50 stands for zero in the data rows.
A hidden rule labels the rows of this table. It goes by one to three of the table's principal directions, not those with the most spread.
[33 47 45 63 64 39 28 53 41 69 31 48 52 62 42 41 50 57 71 75 48 49 55 44 58 63 35 73 57 68 57 56] z549
[45 54 54 52 50 38 50 43 52 54 47 48 52 46 44 43 40 52 51 56 62 53 42 39 51 45 52 51 58 40 55 54] z549
[42 34 45 49 75 69 54 47 50 52 50 60 34 45 60 54 53 41 51 57 19 53 41 48 36 70 38 45 38 48 55 39] z138
[44 28 52 46 74 24 48 44 40 70 57 41 55 45 47 49 38 48 65 50 46 59 52 43 52 73 38 59 52 63 58 48] z138
[47 67 47 57 25 59 52 68 54 49 39 39 59 63 42 51 65 57 45 57 62 45 54 64 64 31 57 50 54 51 41 56] z138
[49 38 49 51 47 30 73 63 59 41 43 25 53 67 56 52 73 43 29 49 60 56 37 60 49 33 52 43 34 28 44 46] z264
[49 47 45 42 49 49 58 52 57 52 56 48 54 41 43 48 40 59 45 29 63 53 50 40 53 42 51 45 49 49 43 50] z549
[54 42 63 46 76 33 36 12 29 55 76 70 44 19 55 48 7 38 65 42 41 61 37 29 34 84 48 43 70 46 71 39] z264
[49 72 44 54 30 76 53 50 55 35 41 58 39 55 52 43 71 42 44 49 49 46 44 59 51 47 53 44 48 54 54 41] z549
[32 59 42 61 48 16 43 49 51 64 32 29 68 70 38 28 51 49 68 61 65 49 50 36 66 54 47 73 57 58 55 58] z549
[59 72 54 51 27 61 46 59 57 48 59 55 56 40 46 48 40 60 43 42 58 47 53 59 50 38 55 41 61 50 40 46] z138
[50 61 28 43 27 99 73 22 66 4 32 72 39 43 59 47 60 33 43 19 35 41 44 41 55 40 62 42 32 65 45 65] z138
[42 49 35 59 58 93 46 41 51 35 33 72 36 48 62 56 50 43 48 60 13 45 41 50 40 55 43 48 41 59 48 49] z138
[58 58 47 53 21 29 74 66 57 31 49 21 66 70 52 53 73 45 28 32 73 50 45 69 61 22 67 37 43 29 36 49] z549
[42 33 42 61 67 65 44 61 39 49 37 46 46 69 62 63 68 40 54 70 18 47 53 65 47 63 40 58 35 58 46 50] z549
[46 44 54 53 64 39 40 40 39 60 48 56 49 45 48 47 42 52 62 62 41 53 47 45 45 66 42 57 59 58 59 48] z549
[33 37 40 59 72 49 47 46 36 59 39 47 52 59 52 48 49 44 63 58 27 52 49 42 49 72 40 61 46 60 53 47] z264
[49 62 53 51 34 30 44 55 57 57 49 33 71 59 39 42 43 55 57 54 76 45 58 43 65 35 60 62 59 48 42 68] z549
[43 60 49 49 46 56 53 48 58 51 40 57 48 44 41 39 47 60 53 52 57 48 49 38 51 45 51 52 53 48 49 57] z549
[49 31 57 46 78 56 44 58 45 65 65 53 38 45 59 59 50 46 49 62 30 55 46 54 33 71 37 46 42 45 53 34] z138
[53 28 48 48 57 59 72 71 61 36 41 36 43 72 68 64 86 40 32 60 28 47 53 70 42 42 50 47 16 34 36 53] z264
[45 28 47 55 66 72 56 51 56 41 33 56 36 55 66 57 57 41 43 71 15 51 47 54 36 51 40 56 27 49 45 57] z264
[54 59 51 50 53 61 29 8 29 34 60 78 43 28 53 48 23 37 70 33 46 49 45 34 47 78 54 49 67 67 64 53] z264
[48 60 41 54 35 96 61 59 62 25 29 60 32 62 60 55 84 44 30 61 32 42 42 65 43 33 52 42 31 45 43 48] z549
[40 28 42 50 71 72 67 59 42 45 43 43 42 68 65 64 77 33 41 58 16 51 47 57 41 62 47 46 23 43 47 41] z264
[49 51 52 47 53 67 50 44 63 46 39 72 30 36 49 39 46 57 48 55 46 51 50 40 40 48 42 54 45 52 54 54] z264
[57 46 55 46 48 70 61 49 45 39 56 57 40 45 57 64 57 45 37 46 42 52 47 60 44 46 57 34 45 40 50 45] z549
[64 42 61 42 68 55 39 44 54 58 74 71 34 27 59 54 28 50 55 48 35 53 56 50 35 67 41 45 52 50 59 40] z138
[50 63 54 58 28 31 32 56 45 57 38 38 67 60 35 46 50 62 60 64 78 46 59 56 69 35 53 66 67 65 47 69] z549
[53 42 49 47 53 69 59 56 64 40 44 55 35 53 60 56 64 45 40 57 38 48 49 58 43 43 47 47 33 43 48 52] z549
[63 50 55 57 45 56 31 49 37 43 62 57 45 45 60 61 47 40 51 50 43 52 50 72 47 62 45 46 56 64 52 42] z138
[49 51 51 62 58 66 44 49 35 44 51 60 31 51 64 57 61 34 41 62 28 56 32 67 35 65 42 36 50 44 63 23] z138
[46 64 57 54 53 34 27 36 37 64 49 61 49 43 39 34 40 55 71 60 58 51 52 39 51 70 44 62 72 66 67 47] z264
[60 54 57 42 38 46 59 66 57 53 67 36 57 55 50 58 57 49 38 43 64 50 56 60 54 36 61 40 48 34 44 47] z138
[53 30 56 36 65 41 56 49 61 61 54 51 52 40 48 55 39 61 54 56 45 49 59 41 47 47 47 56 45 49 46 65] z138
[41 59 53 52 43 20 33 52 49 76 47 36 74 51 27 35 25 68 63 56 86 51 59 26 66 38 51 73 70 60 48 67] z138
[62 41 49 39 38 45 74 54 59 32 59 39 53 48 55 57 62 48 28 22 62 54 45 60 49 35 57 35 37 42 38 47] z264
[40 51 50 50 53 57 54 44 47 54 46 47 55 52 48 47 46 44 54 58 42 50 48 39 50 54 53 55 49 48 51 55] z549
[43 65 50 54 60 67 32 7 35 42 46 83 34 32 51 37 31 35 76 56 32 48 41 28 44 82 50 54 67 63 76 51] z138
[44 35 54 44 80 30 43 43 33 75 72 52 51 32 44 52 27 57 62 41 49 60 43 37 43 78 40 43 64 50 59 31] z138
[57 55 59 47 49 35 37 67 42 77 71 46 64 41 37 52 28 71 52 43 68 54 66 50 54 47 49 51 67 54 45 43] z264
[43 30 44 51 78 77 50 52 31 55 50 62 39 48 59 68 54 49 50 56 12 52 48 55 38 71 40 43 42 56 50 37] z138
[52 35 49 41 67 38 55 38 48 54 64 53 49 37 52 52 33 50 48 34 49 56 43 37 42 58 47 44 50 47 53 42] z549
[63 62 53 43 40 82 47 52 63 44 57 75 37 30 50 51 39 62 44 40 48 45 61 51 44 39 52 42 51 52 45 52] z264
[53 70 50 46 14 30 65 49 59 38 48 30 68 56 35 42 54 53 41 28 99 50 48 45 72 19 71 46 59 40 44 64] z264
[47 60 48 53 44 44 47 38 44 49 51 49 62 46 43 48 34 52 55 43 61 48 46 38 56 46 59 49 63 47 49 56] z138
[45 39 59 43 66 30 47 37 51 64 56 47 58 39 43 48 27 55 60 58 59 52 47 28 48 53 51 56 57 40 52 63] z138
[51 79 50 54 30 91 43 45 51 38 46 71 39 45 51 44 57 44 50 56 38 43 50 55 47 51 55 46 55 58 55 46] z549
[47 37 48 58 59 24 49 46 44 50 45 37 52 59 53 54 48 43 48 55 59 57 37 51 53 47 47 51 51 41 57 50] z138
[54 41 62 45 66 36 37 71 58 83 64 50 57 40 42 54 25 78 52 64 55 50 65 45 44 42 42 56 57 41 41 52] z138
[55 47 51 49 53 40 35 30 32 48 58 61 46 36 47 51 40 46 64 38 55 55 46 52 54 72 43 49 65 75 63 45] z138
[43 44 56 59 54 34 22 77 35 80 40 35 69 66 36 52 53 70 71 77 55 46 76 61 63 57 37 79 57 78 38 65] z264
[55 44 49 45 48 70 60 64 60 42 52 51 40 53 57 57 65 48 42 45 41 48 58 63 48 47 49 44 33 47 42 50] z264
[44 42 40 57 63 64 50 50 45 43 42 52 42 63 62 56 62 39 49 55 29 47 47 52 45 58 47 51 37 48 51 45] z264
[52 53 59 51 52 36 43 65 49 67 56 41 56 57 46 51 52 57 54 65 56 48 59 57 52 48 51 54 55 42 50 49] z138
[67 48 58 49 43 57 51 54 49 35 60 55 39 47 62 61 61 43 32 48 47 52 45 71 39 45 51 36 45 43 49 38] z264
[49 56 49 67 54 59 36 44 24 39 44 60 39 60 62 56 65 36 56 60 28 50 44 69 44 73 47 46 54 56 62 34] z264
[50 50 52 53 41 4 32 71 46 76 51 23 73 62 32 46 54 67 68 54 80 51 64 66 74 52 40 67 67 77 46 55] z138
[51 57 60 52 54 53 39 39 50 52 56 60 41 42 55 44 45 39 56 67 39 51 42 50 39 66 46 50 56 48 61 44] z138
[57 71 57 47 36 82 44 26 59 33 50 80 30 30 57 34 44 35 57 53 33 48 50 47 40 64 49 51 52 64 62 52] z264
[40 44 49 52 68 39 39 36 39 62 55 49 56 48 48 45 32 43 66 52 46 53 49 30 50 70 46 60 56 55 57 51] z138
[62 57 61 45 22 57 61 73 83 40 44 38 51 58 52 49 67 55 25 67 65 45 53 65 47 9 57 51 35 32 32 66] z549
[49 38 50 48 66 55 61 66 52 58 61 44 47 54 58 60 52 48 44 49 35 52 54 55 43 55 50 40 37 30 45 40] z138
[44 30 49 45 72 53 63 52 48 56 67 41 57 44 57 60 30 45 38 36 41 57 44 33 38 52 53 41 38 25 37 44] z549
[41 43 41 54 60 37 48 49 32 59 55 38 63 56 47 51 44 46 59 36 49 54 50 45 57 67 48 52 54 60 49 42] z264
[37 45 43 59 66 42 33 14 16 43 33 61 41 57 51 45 62 30 79 61 34 51 39 45 54 91 41 63 60 82 79 48] z549
[59 45 55 54 62 44 41 62 54 56 55 57 45 49 58 55 43 61 47 59 38 47 57 57 38 48 44 50 48 39 47 44] z138
[53 55 53 50 41 75 63 56 57 38 49 49 38 57 61 57 69 36 29 62 41 50 40 61 41 36 57 39 38 32 51 43] z138
[48 42 42 46 65 50 55 46 43 53 62 55 43 41 52 53 48 47 54 29 41 55 46 50 48 72 43 38 49 54 56 31] z138
[48 57 39 53 32 73 58 58 58 38 39 45 55 61 51 54 60 48 38 46 50 45 51 54 57 29 57 49 41 51 38 58] z138
[67 38 59 42 55 19 42 65 55 63 74 40 54 47 50 59 42 60 48 39 69 52 61 62 52 47 46 47 53 47 47 44] z549
[69 65 62 46 25 75 54 52 78 26 52 58 39 48 61 57 56 43 28 64 57 41 46 61 42 15 65 41 42 24 43 65] z138
[48 43 33 54 30 21 67 69 69 41 33 12 68 81 48 51 78 48 38 41 75 48 47 65 73 21 52 56 36 53 37 60] z138
Here are more rows. What is the label of each one?
[46 56 47 52 38 53 55 40 65 34 30 46 52 62 50 46 58 44 45 64 61 42 42 38 54 25 60 58 43 37 47 73] -> z549
[50 55 58 47 50 56 46 40 47 50 55 64 42 32 46 43 38 53 52 47 54 55 45 43 43 58 48 46 58 51 55 47] -> z264
[46 51 48 48 48 49 48 40 39 52 53 52 49 41 42 47 43 48 53 37 63 57 43 43 55 57 48 48 59 62 57 45] -> z138
[47 33 50 48 76 39 43 47 43 63 60 53 51 42 52 53 35 54 59 48 37 53 51 42 42 70 41 51 50 51 50 44] -> z549
[49 60 55 54 56 36 29 34 33 63 62 58 55 38 43 43 26 50 66 49 56 53 47 38 50 68 48 53 73 60 63 43] -> z549
[40 52 41 50 54 63 52 19 51 33 37 63 43 46 55 36 47 32 61 46 36 48 40 29 46 66 49 58 44 60 59 57] -> z264
[60 64 57 38 38 43 51 42 60 52 70 52 58 36 43 43 28 52 54 29 73 49 59 35 57 44 63 47 60 44 51 57] -> z549
[50 48 60 49 58 19 46 44 38 62 56 41 57 54 46 47 47 47 65 58 58 52 54 46 55 62 54 55 60 44 62 53] -> z138
[54 77 42 50 10 30 52 46 64 35 39 35 67 66 38 33 66 49 54 34 88 41 56 49 76 29 63 61 56 64 49 66] -> z264
[38 55 45 51 53 73 53 47 58 46 39 54 47 55 50 49 54 47 49 64 41 43 43 36 46 43 55 51 43 36 47 59] -> z138
[40 37 41 45 61 33 53 35 37 55 52 43 55 46 43 47 48 45 61 33 56 58 40 40 57 70 42 51 54 70 58 44] -> z138
[66 48 61 44 42 44 57 70 57 49 61 47 45 47 53 55 59 59 33 43 59 53 56 68 43 39 50 40 44 40 42 41] -> z264
[40 33 44 54 74 61 51 47 41 56 52 55 36 45 59 57 48 39 49 54 25 59 36 52 39 71 36 42 44 51 59 31] -> z138
[52 54 46 47 44 46 58 61 50 52 64 43 56 46 46 51 45 57 38 22 67 54 50 49 53 43 54 37 52 42 42 36] -> z264
[55 32 59 38 70 43 53 62 63 69 64 50 47 39 50 56 34 63 48 55 49 52 60 43 43 44 45 50 45 37 46 54] -> z138
[46 59 51 52 36 26 48 46 58 56 36 42 67 49 35 32 36 63 57 51 75 50 56 34 62 34 52 68 60 59 46 70] -> z264
[54 31 48 39 66 52 57 43 46 47 59 54 44 45 55 62 51 45 57 37 40 50 55 51 51 64 49 45 42 55 53 52] -> z138
[63 71 51 50 28 91 56 31 63 16 43 79 28 40 64 49 59 35 45 52 29 42 47 61 44 44 59 40 46 51 59 55] -> z138
[53 44 54 43 49 74 60 58 62 47 48 51 49 52 55 60 54 51 38 64 37 45 57 50 44 32 57 51 36 39 38 64] -> z549
[51 62 46 50 28 61 59 57 59 37 43 40 52 66 52 48 75 39 45 50 55 44 53 61 59 40 59 51 41 51 46 55] -> z549
[57 66 53 50 30 66 55 57 58 44 56 54 55 41 47 50 36 59 33 38 64 50 52 47 49 25 61 40 54 36 37 52] -> z264
[51 71 52 49 36 59 43 25 52 40 49 65 55 35 43 41 25 51 56 45 64 46 47 27 53 40 63 52 66 48 52 66] -> z549
[60 55 56 52 45 84 49 46 46 35 53 66 37 47 65 61 52 37 43 60 26 47 52 62 40 50 56 43 44 45 51 50] -> z549
[53 67 44 52 26 56 64 46 64 27 43 44 46 61 56 44 72 35 34 44 58 47 36 57 51 34 60 41 44 40 53 45] -> z549
[44 76 45 58 27 77 51 52 58 40 34 56 46 55 47 40 58 48 47 58 49 45 49 51 55 37 56 51 51 51 50 54] -> z549
[59 33 53 41 55 40 69 77 63 55 67 31 46 55 57 64 67 51 27 41 55 56 46 70 44 39 48 32 34 28 42 33] -> z138
[47 23 47 47 60 26 64 71 56 54 43 25 55 68 51 57 71 56 38 49 61 53 51 57 52 38 44 54 31 43 38 53] -> z264
[47 49 51 39 45 41 57 56 71 57 51 41 57 46 39 39 47 60 52 44 70 49 55 37 56 41 50 56 46 48 40 63] -> z549
[46 60 48 56 52 69 35 51 43 52 50 60 49 52 52 49 48 48 60 56 36 44 57 49 48 63 48 55 52 58 49 48] -> z264
[62 53 55 41 47 42 51 42 49 49 68 58 54 31 47 49 31 57 54 26 57 51 56 46 49 56 54 42 59 53 49 48] -> z549
[51 58 49 53 50 67 45 52 47 49 58 58 40 47 55 51 53 42 50 49 40 50 47 58 46 62 47 42 52 51 56 35] -> z138
[61 51 54 44 36 38 66 53 74 35 49 48 43 44 53 42 56 53 33 40 66 53 43 55 45 31 51 43 42 37 46 51] -> z264
[43 51 40 55 50 47 47 58 39 57 47 40 61 62 45 52 59 51 63 44 45 47 59 57 63 62 48 55 52 67 47 48] -> z138
[47 42 50 52 61 6 37 53 30 73 63 32 70 53 38 49 32 59 64 35 75 57 58 41 63 62 47 59 66 59 52 46] -> z264
[43 45 55 58 66 27 34 52 39 67 50 43 50 56 49 45 49 48 64 67 48 54 47 52 48 71 39 59 58 54 60 42] -> z549
A new table starts here. A hidden rule labels the rows of this table. It goes by one to three of the table's principal directions, not those with the most spread.
[99 59 58 34 40 48 50 39 3 72 51 58 66 33 16 27 75 41 65 54 88 55 57 51 70 55 46 60 45 26 28 41] 5
[64 59 37 56 49 52 60 40 31 58 44 24 47 44 51 52 54 61 69 82 69 44 42 63 56 35 60 59 29 33 62 46] 5
[49 54 41 53 53 59 47 53 49 54 53 43 46 46 55 48 44 55 56 57 55 52 49 51 49 42 47 51 47 43 53 52] 4
[65 49 42 39 57 45 54 45 20 60 51 32 60 56 40 49 63 50 44 81 69 51 48 70 77 56 66 65 24 40 29 43] 5
[41 58 47 42 55 54 43 52 40 69 56 49 52 39 51 50 55 55 55 71 58 49 50 58 58 49 50 56 36 40 51 48] 2
[48 39 48 47 47 47 51 65 65 44 50 53 55 64 51 50 37 40 40 35 43 54 47 48 50 59 54 49 56 64 39 52] 1
[41 61 52 48 53 60 49 41 49 54 56 59 27 38 50 56 54 47 47 49 49 39 62 49 45 66 39 49 55 49 64 55] 2
[54 51 49 52 51 47 51 41 41 52 50 46 52 52 48 46 55 51 54 52 55 53 49 49 49 49 47 48 53 45 46 52] 3
[56 73 41 54 34 64 55 41 24 68 58 59 52 4 38 37 69 58 78 75 74 41 51 58 45 43 47 44 52 25 71 47] 4
[32 64 49 47 53 66 38 51 55 47 56 62 32 39 61 56 57 60 43 46 42 40 58 47 36 54 34 46 59 53 62 59] 5
[52 40 52 57 54 41 53 46 51 45 51 51 59 59 50 48 45 44 50 39 45 58 47 40 49 53 48 41 56 56 44 47] 5
[54 52 44 51 46 48 50 51 46 49 48 40 57 55 55 47 54 60 58 57 55 51 41 53 48 35 49 51 48 46 47 51] 2
[79 73 64 49 22 67 70 53 56 62 25 45 32 17 30 50 54 60 70 78 75 33 66 65 71 26 69 83 34 15 92 54] 1
[51 57 52 48 48 59 56 44 51 51 51 56 33 43 46 52 51 46 48 49 52 41 61 49 49 63 49 54 54 49 60 54] 4
[45 42 42 59 54 43 48 44 53 45 53 40 50 61 57 50 41 45 56 41 43 54 40 49 38 45 48 39 53 58 43 46] 5
[37 47 62 53 54 48 44 49 64 54 45 57 51 42 47 49 45 48 45 45 41 57 58 47 50 49 54 51 55 44 55 54] 4
[39 52 48 54 55 48 49 47 55 58 48 45 45 52 57 56 44 50 54 51 47 49 48 45 41 53 45 45 50 49 62 56] 1
[61 44 47 46 42 49 54 55 49 37 49 54 51 52 43 44 50 41 42 40 49 48 49 56 46 62 65 50 53 62 35 44] 5
[42 50 52 52 59 48 51 46 48 57 49 44 51 51 55 57 50 55 51 64 49 51 51 49 58 47 51 53 40 44 59 50] 4
[57 51 51 54 52 47 52 45 42 55 46 40 59 51 52 48 53 60 61 64 58 56 46 49 58 33 50 54 41 38 53 49] 5
[36 36 56 57 54 42 51 53 63 55 55 66 52 41 41 56 33 22 43 29 34 53 55 42 44 73 55 34 58 62 56 44] 3
[28 47 49 70 49 52 47 49 72 43 42 65 44 30 47 50 38 38 44 24 32 54 60 36 18 63 51 24 83 51 72 64] 1
[36 55 44 54 59 47 55 36 40 55 43 45 42 44 52 61 57 49 45 60 48 41 55 50 37 71 57 42 49 49 66 58] 5
[61 51 45 49 47 53 53 48 41 52 55 49 48 50 46 46 49 45 56 49 58 49 50 50 52 53 48 50 49 50 45 46] 4
[55 54 48 50 47 47 49 47 48 52 45 35 52 59 58 47 53 64 63 59 56 51 39 52 47 31 47 56 44 44 48 52] 6
[20 52 42 58 79 53 58 53 59 48 35 25 30 47 68 87 39 59 28 95 37 37 53 67 61 66 77 61 12 46 88 52] 4
[45 43 51 50 51 48 43 47 52 46 64 64 52 55 49 41 48 39 46 26 43 57 50 41 41 61 37 37 69 62 32 49] 4
[51 47 55 41 44 50 50 55 58 42 52 62 46 58 47 48 52 43 38 33 44 46 54 49 48 64 49 52 60 64 38 52] 1
[51 52 43 54 45 51 48 56 53 39 44 43 48 42 51 51 52 54 49 54 48 45 42 62 41 44 61 49 47 50 54 47] 3
[39 58 59 51 58 48 43 35 45 56 44 50 43 42 53 54 61 59 51 55 47 47 56 47 43 48 44 49 50 40 62 56] 2
[57 54 48 52 52 48 53 40 38 49 45 42 52 52 52 46 57 58 56 56 57 51 47 48 45 48 51 50 49 44 49 52] 5
[73 61 53 33 33 60 59 54 34 50 52 72 44 27 29 38 66 39 45 49 65 37 61 58 53 84 65 58 51 53 43 44] 5
[53 58 57 46 53 54 51 42 43 56 47 50 44 47 48 50 58 57 50 60 57 49 59 50 59 51 48 60 47 39 54 55] 6
[65 44 51 50 43 43 62 51 48 52 45 41 60 62 46 48 47 50 58 56 58 53 45 50 62 41 57 58 43 48 46 47] 4
[37 53 51 50 57 54 54 35 47 41 55 63 33 48 49 55 57 42 33 41 41 42 63 45 40 84 48 42 64 60 53 56] 4
[50 50 57 47 50 52 51 51 53 54 53 59 50 50 48 51 48 47 49 46 49 51 56 44 57 53 44 52 51 51 52 50] 6
[60 54 58 48 44 49 48 47 47 53 48 49 54 48 47 46 57 58 59 53 56 51 49 51 57 31 44 56 48 40 50 48] 2
[54 60 38 65 47 50 56 15 33 33 47 32 26 50 53 54 65 53 60 48 51 35 48 56 24 43 44 38 61 49 59 53] 1
[82 30 57 32 21 44 63 86 66 37 44 75 68 51 19 33 40 16 29 18 53 51 52 58 62 84 85 59 58 73 18 38] 3
[18 43 41 57 65 43 58 28 39 68 62 45 51 57 54 62 47 39 50 64 43 48 57 48 49 68 54 37 47 56 55 53] 3
[51 49 43 47 52 47 53 41 44 42 48 43 43 65 51 49 56 49 42 47 50 47 50 53 43 64 54 50 55 58 37 55] 3
[56 54 57 48 52 50 59 41 45 62 43 45 44 48 44 52 51 50 53 64 59 48 59 51 62 57 57 62 41 38 59 53] 4
[62 57 53 41 37 57 58 50 45 55 55 60 42 39 38 44 56 43 54 53 61 41 57 57 60 60 54 60 48 48 49 45] 4
[31 36 33 60 63 32 58 23 25 63 58 31 67 67 52 55 53 41 57 65 48 55 44 52 45 57 61 32 45 56 38 48] 3
[40 50 54 46 51 55 54 55 62 57 52 57 40 53 51 59 41 43 44 47 44 45 60 46 55 63 48 54 50 56 60 54] 1
[58 44 59 51 49 44 52 52 54 50 45 52 57 52 44 52 47 46 50 45 48 54 51 47 59 44 52 52 47 49 51 46] 2
[35 43 48 56 58 57 45 58 63 53 62 63 47 46 52 54 32 36 43 35 39 56 57 39 48 60 39 38 60 57 56 51] 3
[63 39 49 50 55 31 57 40 36 50 38 35 64 66 40 46 55 44 43 55 56 58 45 55 56 61 68 53 44 48 31 49] 3
[45 51 55 51 57 56 50 46 49 61 58 65 41 34 39 52 46 34 42 48 50 51 66 46 58 73 46 48 54 44 58 50] 3
[79 33 50 41 25 37 49 75 62 50 53 50 78 70 40 26 36 39 66 25 59 65 28 52 55 27 53 54 55 60 11 38] 3
[35 60 44 58 64 55 49 31 36 53 47 45 38 35 55 60 60 57 48 67 48 43 57 51 39 60 51 42 47 41 70 56] 6
[61 45 54 48 42 44 56 58 56 51 43 48 58 54 44 48 45 47 53 48 54 52 46 51 57 45 57 56 47 49 48 48] 2
[48 48 51 55 56 53 49 50 51 53 53 57 48 42 46 53 44 42 48 44 47 53 56 43 51 57 44 43 54 48 58 50] 3
[42 52 37 50 48 54 50 59 53 45 58 47 48 55 62 54 47 54 52 53 48 44 39 53 43 48 44 44 49 60 51 49] 1
[38 41 52 60 63 47 44 44 64 40 51 36 42 68 61 60 40 54 43 49 36 56 49 51 57 30 43 52 46 51 49 50] 3
[16 50 22 75 63 66 28 76 72 28 61 42 51 39 84 64 28 68 51 48 26 54 30 47 20 16 33 20 55 60 73 49] 2
[65 50 55 48 54 41 57 34 33 63 40 34 53 53 39 47 57 49 55 69 64 53 52 58 66 50 62 64 35 33 45 49] 6
[61 58 39 49 29 61 42 61 38 48 70 76 61 16 37 27 60 42 64 33 60 49 42 51 32 51 38 29 72 52 40 40] 3
[21 49 71 37 58 58 17 65 79 62 62 81 51 50 62 40 39 53 45 16 29 65 60 30 38 42 26 47 68 59 35 56] 5
[40 35 68 42 63 39 35 47 54 58 56 64 64 65 45 45 48 39 34 29 38 68 61 39 61 56 43 49 58 56 24 51] 1
[57 49 49 53 45 46 50 50 49 49 49 44 56 53 51 46 50 54 60 49 53 53 42 50 48 35 47 49 51 47 47 48] 3
Here are more rows. What is the label of each one?
[35 53 54 52 57 49 49 45 55 55 47 54 46 48 56 56 50 53 49 50 43 49 54 42 42 58 46 45 54 50 62 57]: 6
[53 45 54 50 44 47 59 58 61 53 45 51 50 52 44 54 39 40 49 47 49 49 52 50 57 55 57 54 47 52 58 49]: 1
[54 43 47 44 53 49 47 62 56 43 53 46 46 64 50 58 44 42 35 46 47 48 48 58 62 54 50 56 42 60 39 46]: 5
[43 60 51 50 48 54 55 42 50 58 47 49 39 44 54 51 53 56 58 59 54 43 53 48 44 54 48 53 51 44 64 57]: 4
[52 50 53 46 54 45 62 38 44 48 41 45 43 61 46 57 57 48 38 58 52 44 59 53 56 72 62 58 46 52 51 56]: 3
[49 53 34 51 63 54 38 50 30 59 62 29 61 53 61 50 54 66 59 78 60 57 38 62 63 21 43 53 29 38 38 43]: 2
[33 51 58 53 56 55 40 48 63 47 56 68 39 41 51 53 48 44 40 30 36 50 61 39 39 61 35 39 68 54 58 56]: 1
[77 53 62 30 30 52 55 76 59 62 40 55 58 53 38 41 48 50 53 53 68 50 50 55 73 45 56 76 39 43 43 50]: 5
[50 14 58 34 40 41 61 99 98 34 45 75 65 87 38 54 14 9 4 3 28 59 59 41 65 99 74 54 65 94 22 55]: 5
[46 71 41 63 44 75 49 48 35 66 62 75 43 0 35 43 54 44 67 60 63 43 64 48 37 59 44 32 62 26 87 49]: 4
[60 36 56 43 38 43 52 66 67 44 52 58 63 69 45 40 40 40 46 28 47 59 45 46 57 49 51 54 59 63 28 48]: 3
[41 55 49 53 53 44 51 40 45 42 36 47 45 40 48 53 64 54 39 57 46 43 50 58 35 66 65 45 53 47 57 56]: 2
[51 53 44 52 51 51 48 48 46 50 51 45 49 51 53 47 52 54 54 52 53 51 46 51 44 46 46 48 52 48 48 52]: 3
[60 51 47 46 41 56 54 59 48 35 50 59 50 41 45 45 55 48 42 47 51 44 50 56 48 61 62 51 52 59 45 44]: 5
[23 46 69 37 61 52 39 50 69 52 53 73 39 60 53 54 49 43 22 30 30 52 72 40 50 77 47 55 63 64 40 62]: 3
[44 57 50 52 59 45 43 31 32 55 54 46 51 47 57 48 65 62 60 58 52 51 45 47 41 44 40 43 49 44 49 49]: 5
[49 57 50 41 44 58 52 49 51 51 55 59 37 49 48 48 55 47 45 46 53 42 58 52 48 65 45 55 57 54 48 55]: 1
[56 47 42 48 48 52 53 59 47 58 55 47 57 49 45 47 43 43 53 56 58 53 47 55 59 53 54 52 44 48 44 46]: 2
[28 48 54 48 66 64 51 52 64 48 58 67 29 52 53 65 39 38 22 43 35 46 76 42 58 84 46 51 57 61 60 60]: 3
[38 45 41 52 53 46 40 55 54 39 59 44 58 66 66 51 50 60 50 45 40 53 35 50 41 34 39 41 52 63 37 48]: 2
[38 48 68 53 50 54 40 55 72 51 48 78 43 31 40 48 42 36 39 21 35 55 69 37 41 61 45 42 72 50 60 56]: 2
[32 67 50 50 59 56 48 33 43 52 44 54 28 33 54 58 65 57 42 60 47 36 60 51 31 74 50 46 54 44 71 62]: 3
[46 48 49 53 56 43 47 53 51 56 42 40 60 50 54 51 48 57 53 61 51 56 43 52 50 41 56 50 42 42 54 51]: 3
[81 60 71 24 18 58 62 74 57 43 42 77 51 37 27 38 68 52 39 51 66 37 59 62 79 60 64 80 47 48 45 46]: 1
[40 64 49 48 53 55 50 42 45 55 48 43 42 49 64 56 60 70 58 69 53 42 48 50 46 41 42 55 43 43 65 57]: 6
[49 53 44 50 48 51 44 51 50 44 51 49 48 52 56 44 53 56 52 43 49 50 43 49 34 48 44 44 58 54 43 52]: 6
[48 57 46 53 47 55 56 45 45 46 48 54 44 38 48 50 56 50 50 53 52 43 53 50 39 63 54 45 56 49 61 53]: 4
[32 44 50 57 59 58 40 52 68 33 60 62 41 57 61 52 40 49 36 26 30 55 57 37 37 52 36 38 70 65 47 55]: 5
[50 50 44 48 50 52 44 52 49 44 55 47 50 59 57 48 51 55 50 45 49 51 45 50 45 42 41 48 53 56 40 51]: 1
